[[171 155 158 117]
 [200 199 130 181]] => 130

[139 192 151 193 192] => 193

[154 107  90 138 188 152  84] => 152

[200 196 199 200] => 199

[[116 102 148 123]
 [ 82  66  98  93]] => 98

[[ 66 129 152 117 138 106]
 [ 94 129 131 109 138 105]] => 138

[[156 108 151  73  88]
 [193 139 198 105 152]] => 105

[143  96 152 177 197] => 177

[191  89  54 172 132  92] => 132
---
[[111 114 165 132 106 148 130 111 117 129 164]
 [114 118 149  91 121 138 102 153  88 145 151]
 [104 197 161  97 133 126 128 161 129 121 122]
 [135 119 125 135 140 105 115 148 170 134 134]
 [121 114 116 136 149  96 149 136 180 127 126]] Out: 134

[[ 79  86 105 165 141 128  89 129 135 182]
 [182 147 140 118 151 121 112  80 149 151]
 [157 140 117  95  92 135 126 111  93  95]
 [111 175 182 104 100  74 160 163 106 117]
 [168 144 132 117  94 129  75 151 101 161]
 [145  95 120 148 179 157  93 102 164 171]] Out: 161

[[104 106 117 114 111 105 172 116 129 118 117 143 155 174]
 [110 114 122 119 118 113 165 119 139 115 128 131 159 157]
 [103 109 111 113 107 118 179 115 122 135 140 142 149 151]
 [153 157 149 152 152 189 144 142 186 102 156 130 108  87]
 [134 141 125 138 127 173 157 132 124 166 139 188  72 115]
 [118 120 131 124 130 109 145 124 150 107 122 115 165 152]
 [113 116 122 120 119 117 161 121 138 118 132 129 155 150]
 [111 129 112 119 119 133 154 121 118 178 190 110 151  82]
 [110 109 116 117 110 107 153 119 103 142  92 177 114 184]
 [136 149 130 138 137 168 138 134 142 159 177 127 113  71]] Out: 184

[[116  87 112 121 145 109 182]
 [161  80 149  83 166 138 172]
 [161  83 136  69 175 130 178]
 [170 101 139  92 167 142 176]
 [130  53 146  90 152 117 169]
 [129  62 147 111 143 123 169]
 [148 104 112  93 168 122 188]
 [154  69 156  91 157 136 169]
 [182  92 145  61 184 142 177]
 [146 121  93 101 169 118 195]] Out: 177

[[125 148 129 147 119 119 131 124 165 128 126 134 139 129 149]
 [119 141 128 158 122 114 144 121 122 122 118 132 135 138 122]
 [126 137 160 172 131 141 152 128 135 124 126 127 108 131 104]
 [129 128 114 143 125 124 132 124 150 128 131 128 110 121 127]
 [130 120 142 112 128 145 119 126 100 136 144 127 124 144 130]
 [125 139 127 146 126 125 137 117  52 121 116 133 141 128 127]] Out: 130

[[ 86 168 103 137 142 127 134 127 148 129 108 102 164]
 [ 87 166 103 139 143 125 133 127 147 129 110 104 161]
 [171  64  97 130 135 103  95 109 117 151 167 161  90]
 [125  90 137  94  97 104 110 156  96 147 167 162 104]
 [ 83 167 102 137 142 124 132 128 147 130 110 103 163]
 [168  66  98 130 135 102  96 110 116 151 167 161  91]] Out: 163

[[160 133 137 137  58  93  80 168 200 156 201  98 160 142  54]
 [112  61  59  63 177 101 110  79 120  77 195 149 170 116 104]
 [105 148 115 152 159 128 109 187 143  95  57 193 184 149 158]
 [ 57 101  81 140 195  61 147 165 198 105 150  67  60 148  54]
 [123  74 156 177 104  67  80  83 121 119 143 158  96 101  66]
 [ 68  86 125 196 117  74 137 191 110 154  83 118 162 161 190]
 [121 186 143  65 184 154 111 137  85 177  63 198 187  67 105]
 [143 138 117  68 192 126  82 131  91 157 189 174  69 142 109]] Out: 105
---
69, 181, 120, 132, 182
148, 110, 187, 164, 105
| 187, 182

191, 176, 71, 189, 199, 194, 85 | 199, 194

101, 175, 199, 130 | 199, 175

67, 104, 120, 126, 119
154, 74, 158, 104, 153
136, 145, 89, 60, 87
| 158, 154

76, 135, 83, 69, 130 | 135, 130

152, 165, 148, 72, 124, 182, 71 | 182, 165

109, 75, 136, 73
112, 202, 98, 77
| 202, 136

107, 108, 115, 189
68, 129, 56, 59
| 189, 129

79, 129, 144, 68 | 144, 129
---
[[ 81  59 126 155 176  92 121]
 [125 158 118 115 165  89  74]] ans = 92

[[132 182 174  98  92 172  95]
 [118 132 140 134 139 118 183]] ans = 172

[[141 157  58 159 124 134 105]
 [126 104 159 153  60 130 103]] ans = 134

[[172 124 113  72]
 [182 133 113  56]] ans = 113

[[ 66  84 149 147 153 133]
 [ 72  95 143 156 142 112]] ans = 153

[[140  85 142 148 150]
 [ 75 178 177 130  53]] ans = 148

[[172 132 152 200 118  79]
 [133 103  74 110 158 199]] ans = 118
---
[149, 161, 147, 122, 124, 194] ans = 147

[[163, 105, 126, 197, 137],
 [103, 173, 94, 155, 105],
 [134, 69, 62, 140, 54]] ans = 126

[[159, 110, 96, 153, 99, 103],
 [155, 130, 117, 122, 161, 149],
 [114, 129, 116, 64, 106, 109]] ans = 96

[[167, 161, 171, 193, 169, 168],
 [182, 176, 80, 111, 177, 82],
 [157, 153, 77, 106, 153, 73]] ans = 171

[54, 166, 72, 66] ans = 72

[125, 63, 147, 167] ans = 147

[186, 112, 121, 170] ans = 121
---
123, 121, 93, 111, 60, 117, 74
94, 89, 126, 91, 158, 120, 160
102, 123, 119, 85, 128, 150, 158
--> 85

73, 128, 151, 140, 168 --> 128

118, 81, 64, 174, 132, 152 --> 64

198, 171, 151, 118
141, 161, 142, 112
--> 141

139, 189, 159, 130 --> 139

167, 175, 157, 133, 169, 86, 200
148, 128, 188, 118, 152, 78, 91
164, 174, 159, 133, 169, 91, 196
--> 133

136, 122, 194, 171, 199, 56 --> 194

101, 192, 117, 123 --> 101
